One vector is turned by the same rotation once a tick. Each row is the vector after some number of ticks, and that number follows the row.
The counts run from 0 to 267.
-87,113,30,-66,146,-392,39,-157,173,56,-46,106,91,111,70,69,89,-128,26,-18,-86,320,120,-93,194,107,70,-62,4,65,-4,124,179,5,-127,-3,-98,-260,109,-133,-185,92,-1,28,-61,84,-340,-115,139,-211,93,86,-57,-25,17,-43,-42,246,162,110,-26,-54,226,182,363,16,162,52,-60,15,33,175,42,212,345,-81,115,154,77,-130,87,-35,-80,67,85,-8,108
248
-157,-12,-49,-130,147,-262,78,-236,210,95,-62,128,26,58,186,-36,313,-107,-54,87,16,335,59,-175,225,155,-6,0,9,183,-82,-77,230,-94,3,24,30,-101,34,-99,-176,145,-105,-155,79,5,-200,-79,209,88,161,-36,-95,35,-9,-22,40,134,232,-104,-92,-53,234,178,336,206,173,144,-128,-57,-15,108,-40,203,188,-128,75,72,1,-212,127,-103,-33,162,111,88,-50
32
-88,-80,-92,3,106,-338,119,-267,207,113,-121,195,42,126,137,-50,244,-82,66,-125,-9,385,94,-102,196,103,76,-93,-66,123,58,-71,130,-18,36,-128,-37,-191,-4,-167,-228,-31,39,-39,9,5,-438,12,260,35,145,-96,-128,-50,9,-10,-57,201,180,-6,-49,-86,205,158,201,73,-11,-15,-10,-57,1,89,0,202,295,-162,-11,71,44,-28,270,-99,28,72,40,3,-58
7
-101,85,-1,-114,98,-255,-67,-300,304,187,-88,222,183,49,81,22,158,-140,54,59,-173,276,244,-18,182,126,77,-36,10,111,95,-45,99,89,-120,16,-134,-222,211,-80,-110,92,-123,-145,-68,8,-221,7,46,-61,131,-52,-218,-45,-90,81,-5,220,233,1,-85,-2,298,172,362,-45,141,84,-172,8,-8,128,-84,178,185,-85,59,82,88,-204,148,-9,61,133,177,-88,-41
222
-79,138,198,-134,112,-291,-57,-265,301,154,-98,131,157,57,-2,-68,139,-43,38,59,-108,217,198,-177,17,116,10,-71,21,74,88,-73,233,54,-110,-3,-57,-99,217,-121,-64,3,-250,-91,4,6,-172,-5,54,-108,49,-20,-214,-32,-26,32,-16,155,290,-69,-185,-86,157,207,358,87,244,68,-152,-36,77,151,-82,144,256,-98,-38,103,165,-137,164,-3,-127,85,139,96,31
48
-59,73,192,-104,97,-306,-114,-160,243,160,-143,151,170,50,94,-69,92,-37,50,19,-126,204,131,-178,105,41,86,-102,11,79,105,-108,290,152,-120,-71,-108,-124,203,-169,-133,25,-155,-76,-64,-5,-218,44,4,-87,124,-74,-211,-30,-69,47,94,229,281,-67,-176,-113,177,186,324,-33,188,50,-115,-36,-13,118,-132,126,254,-98,-112,165,166,4,210,-43,-123,27,141,115,39
46
41,59,174,-33,161,-426,37,-146,190,26,-129,129,82,113,-15,6,139,98,26,-50,-44,304,238,-196,155,128,22,-60,-39,94,99,-8,303,106,-182,-41,-61,-194,84,-152,-181,76,-74,81,-116,28,-347,-23,102,-179,65,88,-143,12,-2,33,-125,147,190,100,-89,-50,176,181,237,80,263,49,42,-114,7,198,-80,112,253,-80,-11,137,86,-7,162,-45,-160,98,30,151,114
74
-33,102,147,-180,94,-329,50,-388,225,70,-19,44,15,61,92,-9,178,-52,-78,-13,-3,270,195,-112,125,59,47,-85,-17,3,-52,-105,357,-24,-143,-49,-108,-215,183,-155,-82,75,-109,-143,-34,77,-221,-4,236,0,69,89,-155,121,-31,-23,-51,41,241,29,-42,3,305,47,180,269,286,97,-89,31,-14,144,-39,244,177,-23,-1,60,128,-71,12,-108,-38,97,65,203,100
260
-167,14,220,-125,42,-376,37,-291,357,125,-70,168,159,25,70,-93,256,-47,-51,0,-72,280,159,-180,90,88,-46,-25,27,200,118,-100,199,-4,-122,-41,-56,-81,151,-136,-43,47,-217,-93,62,-52,-176,-50,110,-51,89,-106,-183,26,-74,-34,3,117,252,-115,-182,-47,209,252,267,209,106,24,-119,-70,73,110,-30,74,167,-57,-96,65,95,-39,199,8,-55,87,81,139,47
51
110,-1,6,-66,148,-466,11,-219,332,187,-107,197,198,107,109,38,132,25,82,30,-131,88,31,-26,161,87,48,5,-25,77,-51,-162,247,-6,-85,-37,10,-180,139,-112,-154,-58,24,-67,68,-44,-297,-42,137,-196,98,2,-172,-5,100,34,-86,185,234,-74,-92,-60,273,44,306,-4,178,-125,-99,50,-146,58,23,226,335,-56,6,234,70,-81,114,-199,-67,43,20,-14,28
110
43,13,-106,-117,235,-289,95,-211,253,71,-106,19,26,89,147,-81,142,-197,-72,-65,-98,291,122,-140,204,201,81,101,20,145,192,-51,216,-40,-66,-55,-56,-199,-137,-95,-212,26,-14,-128,0,87,-288,-85,183,108,116,33,-292,136,-95,91,-47,234,237,11,-96,-27,159,108,264,186,143,40,-69,30,23,68,18,148,299,-40,-24,103,-147,-147,189,16,31,36,21,82,102
143
-53,100,209,-93,151,-283,54,-296,226,121,-39,211,112,73,-20,41,228,-36,6,2,13,356,266,-156,142,110,-25,-21,-57,56,89,-19,163,99,-190,-144,-30,-168,96,-136,-81,41,-192,-67,-24,-28,-232,94,152,-111,46,17,-141,-24,-60,-15,-166,84,265,-60,-129,55,235,187,243,236,160,45,-91,-76,52,215,-29,167,169,-124,24,-35,28,-92,183,67,-30,216,188,112,59
232
65,32,97,-63,136,-273,-25,-289,170,76,-56,145,159,136,128,-105,115,-3,83,7,-142,110,133,-59,269,-16,88,67,-30,18,78,-178,380,102,-161,-150,15,-133,-9,-134,-189,-110,-47,-129,-5,78,-282,53,109,-34,124,32,-98,20,-114,67,-118,268,402,-102,-162,1,187,55,203,77,293,-11,22,-4,-165,230,-39,204,110,0,81,166,-18,-13,109,-71,8,118,2,135,89
128
-7,115,128,-89,188,-274,10,-42,203,138,-129,141,63,56,262,-64,152,39,52,127,-110,269,221,-113,146,182,46,-83,-48,76,-32,-105,296,189,-24,-118,-16,-89,89,-96,-176,87,-121,-110,-93,11,-186,63,19,47,64,3,-149,30,-19,30,6,282,277,-16,-144,-40,144,106,318,-24,248,128,-29,-46,22,178,-139,190,229,-210,-13,72,81,-187,162,-64,-41,178,169,92,-84
203
-102,-7,-98,-26,124,-312,98,-329,259,146,-112,180,-2,132,83,-42,303,-39,35,-113,-31,370,133,-55,176,143,33,-96,0,102,34,-7,67,-112,64,-30,-36,-206,41,-128,-172,-72,-44,-56,41,49,-392,-78,268,-3,94,-33,-137,-30,7,14,-92,178,218,-38,-93,-48,197,173,206,112,17,24,-70,-72,36,119,89,253,246,-173,14,17,38,-173,215,-112,22,143,31,-16,-91
5
-29,-19,183,-46,104,-368,39,-249,199,92,-42,168,105,134,11,71,202,-6,74,-129,32,319,162,-156,162,7,3,-36,21,129,73,-100,207,70,-128,-226,-10,-139,52,-207,-184,32,-84,-15,-37,0,-305,46,142,-159,152,-40,-114,-54,-108,-71,-120,53,231,-144,-172,32,270,157,264,188,192,69,-83,-96,-93,200,39,188,118,45,22,66,-89,33,170,-47,-59,124,68,197,159
236
-48,-27,134,-39,136,-382,46,-86,275,74,-155,116,130,93,207,-42,187,52,14,-2,58,246,158,-225,169,119,63,-38,-14,158,26,-147,228,68,-30,-156,5,-20,57,-152,-210,58,-120,-65,67,-48,-176,-50,126,52,115,-133,-202,27,-11,-51,30,177,240,-168,-191,-96,201,203,334,108,190,145,-36,-124,24,127,-124,205,166,-125,-140,61,-101,-86,215,-80,-135,75,75,192,3
208
-129,17,101,12,41,-382,20,-314,283,59,-39,135,23,156,55,-93,223,20,95,43,-122,267,161,-164,120,147,-9,-114,-90,86,2,-58,245,-56,55,56,5,-115,88,-112,-157,-56,-157,-80,73,29,-342,-54,152,-58,0,-23,-38,62,14,-55,-92,144,271,8,-135,-152,115,211,215,76,212,65,126,-57,63,152,-95,223,252,-155,80,112,151,-114,170,-167,-133,114,-20,-14,-110
185
-81,86,54,-136,130,-379,15,-218,199,107,-67,129,19,63,295,-47,312,-124,-67,95,-150,347,196,-24,212,72,-21,-33,-23,106,-93,-93,203,19,78,-117,-97,-194,5,-107,-207,89,-74,-228,-58,-1,-141,52,203,130,166,-72,-153,47,-32,-56,62,141,259,-33,-78,-4,181,25,271,101,210,142,-38,78,-14,125,-85,271,166,-67,45,-21,6,-118,100,-82,47,156,25,-49,-95
197
31,26,100,-116,79,-320,-100,-245,255,-8,-34,92,24,126,174,-128,100,-77,63,-91,-200,52,113,-101,81,59,178,-74,34,38,131,-81,230,-13,-54,-100,-170,-182,111,-186,-152,-102,-88,-226,50,49,-361,-85,164,-17,50,-77,-237,17,-135,34,-59,160,306,-61,-119,-108,183,132,196,98,192,133,-37,79,37,233,-23,290,194,33,-56,67,5,-29,201,-52,21,-10,-15,190,118
154
-90,54,-18,-65,139,-274,47,-365,221,155,-43,109,-32,121,50,30,162,-208,81,26,-62,445,157,-117,151,110,-8,-93,-147,16,-28,-60,183,6,0,-38,-20,-225,46,-116,-191,68,-91,-138,-23,37,-323,166,225,1,6,-22,-72,59,-5,-18,-133,133,235,74,-57,-58,176,90,270,93,189,56,51,47,-5,83,-96,249,376,-131,115,7,71,-46,186,-77,-45,98,118,-88,-47
12
-18,116,-1,-15,191,-282,26,-296,203,120,-165,100,175,116,62,-85,83,-131,87,89,-150,205,137,-64,169,18,120,113,-123,46,167,-176,320,105,-188,-101,31,-195,58,-6,-69,-38,-61,-69,29,100,-239,77,117,-90,45,-22,-116,73,6,86,-123,279,364,70,-147,-58,218,42,276,136,146,-119,87,15,-17,137,-104,114,294,-156,124,183,67,-51,81,-25,16,87,94,-33,24
120
-77,-6,-95,-96,197,-294,-65,-143,155,67,-159,78,80,77,140,52,196,-148,79,35,8,283,18,-202,221,71,71,9,-12,138,-27,-93,296,30,-13,-33,-51,-162,50,-142,-241,164,-45,-153,27,-40,-221,8,150,-8,268,-148,-158,-67,-26,53,105,121,206,-92,-107,-95,210,82,377,81,227,175,-130,-12,-115,112,-137,239,281,-24,44,150,-29,-90,152,-123,-77,68,111,54,25
36
-40,136,31,-97,137,-291,5,-343,153,28,-102,6,32,76,12,-3,43,-104,84,-19,-10,286,171,-164,102,36,106,-64,-43,-23,50,-99,409,63,-171,-64,-134,-218,165,-143,-112,100,-67,-63,-77,144,-269,-6,171,-92,87,84,-121,52,-10,13,-54,142,226,113,-27,-77,267,76,235,187,284,108,-20,6,-6,214,-115,219,252,-68,62,133,172,-37,42,-89,-65,87,112,157,140
257
-87,79,66,-60,143,-343,43,-254,122,-39,-126,47,95,73,87,20,84,-81,32,-58,16,290,117,-181,214,10,151,-56,-74,16,46,-70,346,70,-219,-134,-148,-261,131,-179,-169,85,13,-6,-51,89,-303,-14,235,-83,126,-44,-118,55,-12,-27,-27,166,182,95,-13,-107,260,118,224,182,180,71,32,10,39,190,-128,212,284,-87,-19,133,83,78,113,-53,-68,50,70,145,170
255
-133,68,237,-99,62,-313,87,-248,262,117,14,110,27,75,307,-132,220,-40,-46,44,-86,295,177,-69,191,30,-24,-163,-20,49,-113,-76,228,8,4,-113,-30,-77,113,-173,-183,-34,-131,-168,25,51,-217,-11,166,72,56,3,-27,122,-64,-131,5,238,309,-58,-162,-6,205,193,255,98,197,90,-22,-27,44,146,11,228,143,-114,-16,33,108,-92,160,-99,-30,155,55,155,-44
23
-90,23,118,-106,28,-399,-24,-307,227,85,18,219,112,59,84,22,305,-122,-66,36,-115,313,119,-85,246,97,-93,63,30,243,76,-17,153,21,-125,14,-54,-159,141,-48,-112,153,-175,-127,-29,-73,-224,24,150,-123,154,-37,-77,-6,-156,33,-57,47,258,-20,-108,36,299,163,277,177,120,72,-107,-30,-79,139,26,89,123,20,188,38,15,-107,149,8,19,188,91,19,70
59
-74,-80,-10,-81,29,-348,-115,-231,263,122,-118,241,201,64,122,56,103,-114,135,0,-123,178,120,-82,237,60,82,-28,16,179,85,-122,150,62,-80,6,-130,-168,169,-130,-225,92,-40,-115,-40,-53,-274,-23,57,-41,197,-158,-177,-94,-113,37,39,188,187,-85,-89,-65,329,163,337,-101,114,86,-124,-4,-91,116,-108,154,179,-12,33,153,17,-56,209,-93,-1,57,103,-33,24
219
-122,104,196,-119,70,-293,-23,-331,341,184,-103,162,134,40,22,-91,189,-40,-3,33,-115,271,218,-158,50,124,6,-64,18,129,141,-91,256,81,-124,14,-65,-89,215,-122,-36,13,-249,-97,-6,7,-177,-10,42,-53,53,-8,-211,26,-85,46,-3,180,308,-65,-230,-59,199,216,308,94,202,50,-128,-108,78,131,-73,59,189,-115,-48,109,160,-125,163,-6,-93,113,147,124,-11
49
-36,38,39,-65,-19,-439,21,-302,278,89,-1,90,6,64,79,55,83,-79,63,-34,-163,220,232,-33,123,111,29,-34,-16,155,34,-106,315,-16,-75,2,-99,-206,192,-92,-178,118,-43,-57,-156,78,-321,-98,92,-144,102,132,-132,82,-37,-24,-65,115,131,96,-38,-29,322,47,278,62,252,77,-52,47,-76,149,-21,201,235,78,175,150,123,-179,-17,-146,-28,111,-6,27,120
84
67,2,-95,-140,199,-243,111,-181,256,123,16,166,47,82,140,-103,151,-121,-44,41,-159,263,152,-122,224,264,27,104,-46,157,130,-9,270,9,-107,50,38,-162,-73,-76,-231,-5,-10,-94,-18,65,-316,-57,88,47,59,158,-188,64,-29,166,-154,306,248,33,-75,15,136,177,266,109,202,-21,-96,15,-8,124,18,115,308,-91,66,180,4,-253,211,11,-23,116,90,69,12
140
0,199,120,-115,259,-364,-15,-191,137,104,-134,138,70,86,92,-9,306,6,-91,-2,-126,391,257,-67,196,121,1,-13,64,56,86,131,168,62,-131,-39,-115,-279,103,-87,-69,77,-134,-6,-155,4,-280,-19,174,-112,114,83,-182,-27,-100,68,-29,129,293,85,-113,26,202,84,323,108,155,65,-105,-55,49,181,53,154,161,-86,32,21,16,-112,110,23,-43,176,78,37,40
68
-148,-73,57,-19,-5,-400,88,-364,263,85,-73,154,23,108,165,-149,288,-37,3,30,-56,342,153,-116,216,103,-36,-56,-68,178,39,-133,212,-83,62,1,-23,-128,24,-137,-217,23,-89,-122,44,5,-317,-44,253,108,112,-99,-25,119,-3,-78,-47,137,227,14,-92,-91,200,167,154,135,111,46,92,-66,2,80,-81,161,150,-107,38,67,112,-53,179,-146,2,135,-29,40,-113
188
-32,-70,52,-25,88,-295,8,-160,303,104,-127,179,118,87,115,-17,75,41,125,38,0,201,163,-236,165,187,54,-47,-52,189,64,-179,282,108,-51,25,7,3,126,-111,-227,112,-146,-57,13,-21,-254,-17,25,-36,71,-56,-153,23,-51,40,-17,194,217,-106,-189,-96,221,194,328,0,253,136,-28,-168,-74,132,-185,149,205,-96,22,143,-5,-164,187,-109,-123,98,111,163,-7
211
-145,-44,129,-43,-18,-362,-6,-246,276,90,-67,188,167,68,63,-68,190,-73,80,-4,-60,224,77,-202,123,27,14,24,11,275,215,-173,270,67,-137,-96,0,-70,152,-128,-124,79,-136,-42,-8,-69,-267,-12,52,-109,206,-155,-93,-65,-116,-3,-13,162,238,-115,-161,-100,239,195,272,137,89,15,-61,-124,-63,191,-65,56,157,-24,48,146,76,-29,214,-47,-43,90,55,158,98
54
-32,24,49,-106,7,-244,37,-342,287,104,65,190,-51,79,142,-150,223,-13,15,-36,-233,117,128,-72,85,202,94,-82,34,118,147,-78,246,-54,-16,-19,-91,-150,164,-106,-87,-86,-138,-180,-2,38,-355,-96,138,-3,19,42,-187,-9,-106,91,-133,152,313,-33,-76,-58,190,178,155,182,101,32,-86,14,96,228,41,205,190,-117,26,35,150,-245,176,-21,69,125,59,178,-38
159
-20,14,142,-159,33,-417,48,-300,229,69,-2,84,22,39,201,-15,168,-16,3,-39,-28,161,84,-90,155,-32,33,-84,33,48,-82,-184,374,-5,-133,-166,-97,-156,171,-235,-173,26,14,-104,-55,22,-271,-48,207,-35,154,-17,-143,16,-23,-31,-17,92,226,-67,-39,-12,307,57,167,193,229,10,-138,46,-82,162,-8,233,189,33,-57,121,123,25,65,-161,-7,36,18,255,169
263
-64,129,66,-87,146,-320,2,-250,124,-6,-108,18,65,77,29,29,63,-91,76,-52,5,266,130,-188,139,16,134,-46,-44,-8,26,-74,370,46,-169,-111,-118,-258,158,-175,-138,90,-9,-60,-13,116,-292,-16,214,-133,105,7,-119,19,4,-29,-48,138,216,92,-44,-96,240,87,259,196,227,114,4,12,17,204,-146,255,268,-58,42,141,101,8,47,-86,-89,58,70,146,170
256
-106,59,55,-106,87,-361,-4,-322,198,107,-58,164,68,68,101,1,318,-147,-60,20,-142,333,141,-53,244,62,-44,75,76,236,113,1,142,-22,-87,-58,-58,-193,96,-59,-116,134,-171,-125,-62,-37,-235,-15,184,-110,218,-39,-116,-5,-175,15,-22,44,273,-57,-128,27,287,98,304,171,78,106,-114,-33,-91,148,72,98,97,71,167,27,-70,-102,97,-9,52,155,58,26,79
60
-70,127,123,-51,133,-217,12,-253,170,140,-100,187,131,88,-5,35,146,-29,112,-12,-86,323,239,-138,107,77,81,-48,-67,62,153,-85,262,196,-186,-186,-55,-169,136,-108,-103,66,-157,-2,-85,41,-275,105,50,-117,72,-16,-143,-89,-95,51,-111,192,305,-30,-127,-3,207,177,293,113,162,50,-77,-120,47,245,-108,139,165,-128,24,61,96,-109,176,50,-36,201,219,81,55
230
